Which row each row swaps with, under one turn or mirror
The rows were stretched afterwards, more along some directions than others.
padi: 17.7 -32.4 -26.6 -10.4 -20.7 9.9 -15.0 43.4 -2.1 16.7 34.6 -7.3 42.5 9.6 -28.8 18.3 -8.9
sevu: -7.0 5.4 -16.5 1.5 15.6 0.6 10.9 -13.1 18.6 -1.7 3.1 17.3 -1.8 -11.8 22.6 2.1 6.2
feb: -9.7 -6.3 34.5 19.5 -3.4 -29.6 -53.3 23.1 50.7 10.4 24.6 -19.3 21.1 8.0 -65.8 -1.7 -25.9
Mep: -5.8 16.1 2.9 9.2 7.4 -6.7 0.9 -5.1 21.6 21.8 6.7 23.6 8.8 -17.4 14.2 0.7 0.2
Didon: 17.1 -37.1 -28.0 -7.8 -21.0 12.1 -9.1 43.4 1.9 25.0 40.0 0.3 51.8 7.9 -23.0 22.8 -4.5
rud: -12.9 -7.9 27.5 28.7 -4.8 -42.1 -52.9 20.9 37.6 18.2 26.8 -14.1 18.5 13.1 -62.2 -13.2 -16.2
Lolu: -7.3 -16.6 24.5 14.5 3.5 -28.4 -50.4 24.7 48.6 14.6 26.5 -18.7 26.5 6.5 -63.0 8.8 -23.7
tibu: -10.1 -12.6 18.5 23.5 -2.3 -37.5 -44.3 24.2 32.0 19.4 20.6 -11.6 21.1 -2.2 -55.5 2.0 -16.8
bur: 6.4 -13.3 5.1 -14.1 4.4 28.3 10.8 -5.3 23.5 -2.8 19.5 -14.7 -3.4 16.7 -4.9 5.9 -9.7
zug: -7.3 -11.3 15.5 19.3 -3.8 -33.1 -47.8 37.6 34.3 15.2 26.7 -14.5 26.1 -4.6 -58.4 13.2 -22.7
puni: 7.4 -10.7 -8.6 7.7 -8.7 -30.5 -22.9 25.7 -5.0 -4.6 8.4 0.2 10.2 -2.9 -22.0 -11.6 -11.2
bolif: 17.0 -34.7 -35.9 -9.6 -17.9 17.5 -3.2 40.9 0.0 24.3 39.4 -1.6 46.4 10.0 -18.1 24.8 -1.9
zus: 5.2 -9.4 8.1 -18.2 12.3 27.1 7.3 -12.2 35.2 -13.8 18.0 -19.4 -8.2 18.2 -4.6 5.5 -10.0
Notu: 14.9 -6.0 -4.4 1.7 -8.6 -28.8 -20.2 22.9 8.9 2.5 8.5 8.7 19.5 0.7 -21.4 -8.9 -5.1
redin: 6.8 -7.6 3.1 -12.6 3.7 28.1 14.3 -8.3 19.0 -4.2 10.7 -19.5 -3.6 16.6 6.4 6.9 -8.0
big: 16.9 -37.7 -35.3 -9.1 -18.7 12.5 -4.0 37.3 0.2 26.2 41.4 5.4 49.8 15.8 -15.2 11.2 4.5
maso: 19.7 -36.0 -33.6 -11.7 -21.1 23.1 -6.4 42.4 8.6 26.9 38.4 -1.2 51.3 9.1 -15.4 26.8 -6.2
ledi: 15.8 -32.4 -31.9 -9.3 -19.2 24.3 -6.4 37.1 9.9 16.2 39.9 -5.2 44.7 15.5 -19.4 18.1 -5.2
vip: -8.3 27.9 30.7 42.5 12.0 -19.3 -22.5 -12.7 2.8 11.5 11.5 -3.5 2.5 -12.3 -15.5 -18.6 -13.4
saza: -2.3 -1.3 4.8 -4.3 4.7 23.8 12.7 -14.2 20.7 5.3 16.5 -10.2 -7.2 11.9 5.0 6.1 -4.8
vok: 1.4 -9.8 1.5 -14.2 6.5 31.2 16.4 -6.7 22.9 -7.9 15.5 -18.1 -2.6 15.4 1.9 10.5 -8.0
sefu: 2.2 -2.4 12.7 -5.5 5.5 23.3 6.1 -15.1 32.5 -5.1 18.5 -18.5 -6.3 19.2 -1.2 3.7 -8.1
Nuz: -8.7 12.7 -6.4 11.7 14.2 -4.1 2.2 -4.1 13.1 15.4 12.5 23.0 4.8 -25.0 16.0 11.5 -7.0
sobov: 13.5 -1.9 0.9 -3.4 -6.0 -22.2 -27.8 25.6 15.9 -2.4 6.6 -2.1 19.6 -1.2 -24.3 -5.7 -11.0
gazaf: -4.1 18.8 30.8 41.8 12.0 -22.4 -25.5 -15.7 -1.1 16.5 12.1 -4.0 13.3 0.3 -20.8 -28.2 -8.7
Fonov: -0.6 12.2 1.6 4.2 11.8 -7.4 3.6 -4.4 21.9 16.5 7.7 27.7 8.4 -22.1 9.7 9.6 -3.8
Rulez: -3.4 24.1 26.5 37.0 16.2 -24.4 -26.0 -11.7 1.7 10.1 8.6 -7.5 9.3 -9.0 -19.6 -16.9 -12.9
tado: -7.0 23.3 35.7 34.4 19.8 -20.3 -33.0 -7.8 9.6 12.4 16.7 -2.6 11.3 -15.3 -29.4 -11.9 -19.9
sili: 8.1 -1.0 -0.6 11.0 -10.8 -35.0 -20.6 16.2 -4.9 3.2 2.6 -1.2 14.6 3.3 -25.0 -18.7 -5.7
Kanat: 5.3 -8.8 12.2 -7.6 7.0 24.8 4.9 -8.7 29.2 -5.2 17.9 -20.7 -2.1 22.7 -2.0 4.7 -9.6
Kuzi: -7.4 15.1 3.4 8.7 12.3 -4.8 -1.7 -5.6 24.0 18.4 8.4 19.7 7.9 -26.6 1.6 14.7 -9.6
Kebi: 10.1 -17.4 -26.0 -4.4 -2.6 -19.4 -8.6 21.8 -7.2 -12.4 2.6 3.6 16.7 -2.3 -7.7 -7.3 2.0
Fited: 18.5 -32.3 -31.1 -12.3 -16.8 20.0 -5.6 38.2 7.5 25.0 42.0 -0.2 47.7 16.6 -17.6 20.2 -3.7
Gegiz: 5.7 -10.1 2.1 -9.8 4.1 26.2 10.9 -6.6 19.0 -6.1 16.5 -19.0 -6.3 15.6 -3.5 7.0 -7.8
forap: 18.3 -38.1 -25.1 -6.7 -18.4 18.3 -14.5 44.1 10.9 25.2 43.2 -1.7 52.8 12.1 -24.6 23.3 -7.6
puz: -8.6 26.4 35.0 37.6 12.2 -16.5 -25.4 -10.3 11.4 21.0 16.1 0.5 18.8 -8.3 -20.2 -16.2 -14.8

tibu pairs with -> Rulez
Fited pairs with -> bur
bolif pairs with -> Gegiz

